(in the rows, 128 means zero)
Rotation paths and how fast each direction turns (deg/step):
Each turn is a multiple of 5 degrees from 10 to 175, or 0.
Each row of a path follows its step; steps can be skipped.
Rotation 1:
step 6: [140 134 132 109 126 124 132 126 123 125 122 139 120 121 133 118 143 129
 123 119 115 118 130 125 122 121 127 124 129 142 140 136 150 139 120 133
 131 133 125 130 117 131 134]
step 7: [116 130 139 120 127 115 142 132 115 122 118 132 134 118 129 134 131 128
 138 121 129 139 130 141 118 135 129 143 127 125 138 123 144 124 135 125
 129 123 142 125 142 124 136]
step 11: [139 109 128 142 138 125 122 139 111 142 131 127 120 129 128 134 122 129
 120 144 128 114 119 125 139 134 122 141 125 120 125 130 116 126 126 128
 136 131 117 135 131 128 131]
step 14: [119 128 133 118 126 124 109 128 115 144 129 121 142 123 132 132 125 129
 120 137 123 124 128 123 106 135 130 131 145 128 126 129 136 141 123 133
 140 137 126 124 128 122 138]
step 16: [111 137 147 124 123 117 128 128 124 120 110 123 137 124 135 127 129 141
 136 129 136 136 142 133 136 136 128 119 130 119 127 129 141 123 137 116
 133 132 126 139 126 123 119]
step 17: [127 119 140 131 127 115 129 135 109 131 124 129 133 146 124 124 131 113
 127 148 143 129 109 122 130 123 127 133 131 133 133 133 131 127 122 120
 130 134 121 136 119 131 119]
step 18: [133 126 131 130 133 141 135 127 129 125 106 147 114 133 143 124 127 118
 120 124 137 144 126 128 143 134 132 127 123 129 130 124 131 131 118 131
 136 128 114 136 134 132 136]
step 26: [136 121 140 133 128 129 123 135 118 129 117 132 138 141 121 128 135 108
 127 133 139 137 131 124 116 129 125 137 126 147 134 128 127 112 136 126
 146 127 131 123 136 122 135]
step 27: [122 138 139 126 125 148 120 114 123 125 110 132 119 127 123 130 132 123
 130 122 137 124 127 126 124 136 131 134 130 130 129 132 121 140 111 143
 135 115 117 136 122 119 138]
step 28: [129 136 130 129 128 135 147 133 116 120 138 121 131 121 126 133 148 137
 125 135 146 128 139 129 127 120 117 122 119 133 123 121 138 130 131 132
 120 117 125 143 130 120 140]
Directions:
[133 125 125 124 126 129 132 127 126 127 128 131 131 133 131 126 129 127
 125 132 124 126 128 124 126 129 128 125 131 131 132 126 125 125 128 128
 131 131 128 127 127 127 129] => 125
[128 130 126 128 126 123 127 130 128 132 126 125 128 129 131 130 124 124
 133 131 132 125 128 129 124 130 128 135 131 129 130 127 124 127 126 125
 130 125 128 126 127 129 127] => 115
[126 127 127 133 133 128 130 130 126 130 129 127 131 124 132 129 129 126
 123 129 130 129 130 131 129 129 128 127 125 130 132 126 126 124 131 127
 128 126 129 127 134 128 130] => 170
[129 130 128 129 131 132 131 128 132 131 126 128 129 128 128 129 126 126
 124 130 132 124 123 125 129 131 129 128 128 124 128 132 128 133 124 133
 128 130 128 126 130 129 129] => 115
[129 126 125 129 128 133 129 128 127 128 128 127 125 129 125 129 127 122
 130 126 132 129 128 128 131 127 124 126 130 125 129 129 128 125 131 129
 133 126 122 127 127 124 126] => 45
[130 131 132 132 128 132 127 133 128 124 132 127 124 129 132 125 129 128
 126 128 128 129 128 124 128 133 127 132 130 131 124 129 125 125 126 129
 127 126 130 130 129 124 127] => 45
[127 126 129 126 124 125 126 126 132 126 129 124 128 129 129 127 133 129
 127 132 129 129 127 134 127 132 125 125 124 128 126 130 124 128 127 132
 132 126 129 125 127 126 128] => 60
Rotation 2:
step 3: [129 127 131 126 136 138 140 147 124 109 119 131 122 132 125 121 119 129
 118 139 132 124 124 119 130 123 119 122 134 121 119 121 113 126 141 136
 132 119 124 131 133 133 112]
step 6: [130 129 129 128 119 135 118 132 125 143 122 110 124 135 135 135 135 121
 120 139 128 130 141 151 113 136 134 121 118 131 125 126 123 129 124 125
 137 125 130 130 125 147 122]
step 10: [121 127 131 116 143 134 131 133 125 123 137 125 125 122 121 142 145 128
 137 128 140 129 132 126 137 136 123 115 118 130 126 149 138 135 126 136
 139 125 126 125 138 141 126]
step 12: [120 127 131 113 128 123 120 143 122 138 128 134 132 137 121 128 142 105
 123 129 132 115 127 122 120 120 126 122 126 142 118 121 128 115 133 135
 135 132 131 137 119 136 134]
step 16: [114 115 143 131 126 134 120 122 144 119 131 133 135 123 126 134 138 125
 132 126 139 140 123 128 126 138 127 124 115 130 137 123 119 117 119 147
 140 128 120 123 121 123 126]
step 17: [124 126 126 136 130 116 133 129 131 130 117 123 139 121 133 126 120 151
 132 124 126 129 121 132 134 145 126 121 142 138 121 146 127 113 135 125
 127 120 142 123 133 131 132]
step 21: [127 131 125 131 119 126 131 132 125 128 129 128 108 128 128 120 122 131
 133 120 136 123 151 117 127 138 122 125 143 141 114 113 134 132 143 128
 122 133 135 121 120 127 129]
step 25: [129 127 111 130 142 137 126 116 141 120 141 138 125 123 132 127 135 122
 134 141 133 132 124 120 107 136 129 134 144 118 134 117 133 130 133 122
 132 126 131 126 123 132 133]
step 27: [130 119 118 127 115 129 126 129 131 139 127 120 121 116 123 117 133 133
 142 126 116 122 122 130 118 125 129 138 134 141 122 115 119 146 114 124
 125 128 137 113 130 128 140]
step 28: [118 117 129 133 138 136 150 142 128 136 130 139 131 121 128 119 125 120
 124 120 139 132 133 123 130 120 129 133 114 141 128 120 118 120 129 129
 134 132 118 124 132 141 112]
Directions:
[131 129 126 131 130 133 128 131 125 126 126 129 131 124 128 132 129 123
 128 132 129 133 128 125 127 131 128 129 126 125 128 132 128 126 126 132
 127 129 129 124 127 127 126] => 115
[128 129 132 129 131 125 133 122 131 126 128 133 129 124 129 128 130 129
 129 128 126 128 129 127 126 127 131 128 127 128 130 132 134 126 126 127
 129 128 123 126 127 131 126] => 120
[132 128 128 126 126 128 127 126 124 124 130 127 129 128 123 130 128 127
 124 129 131 123 127 125 131 126 130 126 133 127 125 129 130 131 129 128
 130 131 126 129 121 127 126] => 35
[125 129 130 126 131 127 132 130 127 130 132 125 130 128 124 133 128 125
 128 129 127 130 125 128 129 129 125 130 130 130 131 124 133 132 128 126
 123 129 128 127 126 132 131] => 25
[128 126 125 134 132 130 131 128 130 132 128 130 128 129 126 125 126 127
 128 124 128 130 128 125 130 129 133 131 129 125 123 126 129 132 123 126
 130 126 129 130 125 127 130] => 10
[129 127 128 126 125 130 127 125 126 136 128 127 128 125 130 127 129 128
 128 131 125 127 132 125 128 127 123 132 128 127 126 124 131 127 125 125
 129 131 126 127 128 126 123] => 55
[128 129 124 130 131 131 130 128 127 127 127 128 127 128 131 128 126 128
 135 126 130 129 128 129 129 126 126 123 130 124 130 127 131 128 133 125
 129 134 129 132 128 130 124] => 100
[129 131 129 129 130 126 129 125 126 129 130 128 125 128 127 125 130 124
 125 121 131 131 127 126 130 129 124 129 130 131 125 127 129 122 130 133
 127 128 126 130 132 128 127] => 155
Rotation 3:
step 7: [137 133 121 134 130 128 128 145 139 129 123 130 131 123 112 116 127 131
 132 125 129 125 117 129 125 125 134 138 123 136 135 137 119 123 134 117
 132 130 152 139 137 130 118]
step 11: [131 131 125 133 130 120 114 132 129 122 119 131 135 127 121 122 117 134
 113 129 127 141 132 127 122 128 119 137 143 141 140 140 124 122 125 120
 132 135 120 134 132 120 108]
step 12: [130 133 125 124 121 116 112 134 127 136 122 121 126 138 131 131 128 129
 132 119 130 136 137 122 115 111 127 131 124 137 125 140 145 125 125 130
 120 116 121 132 132 126 110]
step 15: [115 130 114 143 116 108 130 137 130 117 118 131 128 132 111 123 121 127
 128 127 127 127 127 129 126 122 117 123 124 139 120 135 134 128 128 131
 127 118 128 134 142 135 121]
step 17: [126 130 118 127 133 117 127 146 134 129 134 131 126 122 121 121 127 130
 107 121 133 125 136 136 127 131 125 139 135 131 130 144 122 142 130 138
 143 132 143 127 124 131 118]
step 21: [126 126 122 142 125  97 113 137 119 138 118 119 133 136 131 127 117 126
 123 126 133 138 122 126 132 127 126 137 137 126 123 134 125 137 131 124
 127 127 133 123 129 123 121]
step 24: [134 135 124 144 127 118 119 141 133 133 137 120 126 136 106 132 113 126
 134 121 136 122 135 128 137 124 131 130 125 140 134 128 131 131 134 114
 117 126 135 122 131 126 118]
step 26: [134 124 115 134 135 136 115 150 135 120 130 126 124 121 124 126 134 130
 139 138 130 136 131 134 125 128 127 134 120 131 132 147 132 117 135 128
 142 129 140 124 130 122 121]
step 28: [130 131 132 120 131 123 115 138 121 123 123 120 136 130 121 131 121 146
 125 126 120 124 134 120 118 123 125 139 129 127 139 134 141 124 137 116
 122 122 138 137 140 138 114]
step 29: [142 133 115 129 125 125 116 134 129 132 116 130 134 115 138 117 131 136
 125 126 123 140 132 120 120 125 128 134 134 133 135 137 123 126 128 129
 132 128 128 128 140 118 102]
Directions:
[127 134 129 128 129 125 127 132 125 122 125 130 129 129 132 131 130 126
 127 127 125 128 127 127 134 131 127 127 128 127 128 127 133 127 129 129
 130 132 130 128 132 127 131] => 60
[131 130 130 130 129 126 129 129 131 130 131 128 123 126 131 134 130 134
 130 124 130 129 128 125 126 132 123 128 123 125 127 128 128 127 125 129
 126 126 127 126 128 127 126] => 175
[130 127 127 132 127 129 129 127 126 126 127 126 131 120 124 130 128 127
 125 127 125 125 127 126 129 126 127 126 128 129 129 124 128 127 125 126
 123 130 125 126 132 131 125] => 80
[124 132 125 124 129 130 128 126 128 128 130 130 130 128 127 128 128 134
 129 129 125 129 132 129 125 126 129 127 130 130 125 129 130 123 127 132
 128 129 124 132 132 126 123] => 20
[133 127 126 133 126 126 125 130 129 127 128 129 125 127 130 125 127 129
 127 128 127 127 135 133 128 129 127 129 131 130 130 125 129 125 125 132
 132 127 124 124 127 127 131] => 120
[126 131 133 132 128 126 126 126 124 131 123 126 132 130 130 130 129 127
 129 127 128 127 128 128 126 128 131 124 126 135 128 128 124 128 124 129
 127 125 128 127 128 124 129] => 40
Rotation 4:
step 0: [139 136 132 129 139 134 133 124 124 126 124 117 117 122 130 131 138 129
 123 126 121 120 121 109 132 132 121 133 121 127 125 128 141 119 112 118
 132 127 138 130 118 120 138]
step 2: [118 137 118 134 127 133 117 128 138 130 144 122 126 120 132 141 129 132
 115 138 136 125 134 124 132 140 136 129 115 136 125 124 133 130 122 127
 134 117 126 114 117 124 133]
step 7: [132 133 123 130 131 119 125 118 123 133 138 144 132 114 139 125 123 122
 137 133 140 131 144 141 117 135 126 131 133 136 127 132 128 113 132 123
 128 130 128 132 127 113 129]
step 8: [117 144 128 124 130 127 126 123 132 130 120 127 131 119 125 130 135 133
 133 125 118 126 133 116 128 143 127 124 138 146 116 131 129 138 122 135
 131 117 128 121 121 110 129]
step 14: [114 125 133 131 132 125 128 120 122 128 115 126 131 131 125 123 147 139
 139 137 129 127 127 132 136 131 125 120 137 140 123 137 129 149 115 129
 131 138 130 131 132 133 126]
step 15: [136 128 140 129 126 128 131 114 119 140 118 132 124 118 129 134 127 110
 133 137 135 125 128 130 139 127 118 127 133 132 149 138 135 120 128 126
 124 134 126 120 133 135 128]
step 18: [122 120 109 141 136 131 138 126 141 131 120 124 132 125 128 129 122 113
 118 127 126 132 126 131 149 132 117 125 129 117 128 130 120 126 131 127
 122 136 133 131 128 116 128]
step 21: [135 129 132 140 121 134 126 133 129 124 122 117 120 124 114 120 119 122
 130 128 138 141 123 125 135 130 138 127 121 133 146 136 128 108 124 134
 128 133 128 125 136 124 118]
step 23: [137 126 136 140 108 131 135 126 125 121 123 133 125 124 134 128 122 125
 126 129 132 125 129 125 136 126 122 115 133 140 130 121 115 124 127 136
 122 118 149 115 124 130 132]
step 26: [133 121 123 136 130 135 128 132 131 145 119 121 142 119 126 122 125 129
 137 129 112 122 123 126 127 123 123 124 125 125 119 117 122 113 138 125
 125 119 133 121 138 125 112]
Directions:
[127 124 130 129 126 129 127 132 128 123 127 124 127 123 128 126 129 124
 129 123 121 128 130 125 130 125 127 129 128 128 127 132 126 127 128 129
 129 128 126 126 126 123 127] => 140
[126 127 130 124 127 127 129 129 131 123 127 130 130 130 130 130 126 126
 128 128 132 123 131 130 131 133 126 125 128 129 127 125 124 132 125 131
 125 130 127 128 126 123 127] => 70
[126 130 128 131 127 127 125 128 125 129 129 126 130 128 126 125 132 128
 129 131 128 127 130 131 127 126 129 122 128 129 121 126 128 131 130 129
 127 125 130 121 125 130 128] => 120
[124 126 129 126 126 129 131 131 126 127 131 127 126 131 130 126 126 126
 128 132 127 129 128 129 131 126 133 133 128 133 130 122 127 131 130 125
 130 123 127 127 128 129 129] => 100
[126 128 128 126 127 127 132 127 130 127 130 128 128 126 129 131 129 128
 132 129 129 128 124 129 128 130 130 124 125 131 132 135 130 127 128 133
 128 121 125 125 128 130 128] => 55
[127 129 128 131 126 127 128 128 128 128 124 129 125 128 129 125 124 129
 132 130 125 127 131 126 131 131 131 124 126 124 131 128 126 131 132 129
 127 130 128 128 135 128 132] => 10
[123 132 127 129 131 125 126 128 128 128 129 126 130 129 123 132 122 125
 130 129 130 132 133 127 128 129 130 132 125 126 127 129 127 125 126 130
 131 128 129 125 129 127 129] => 130
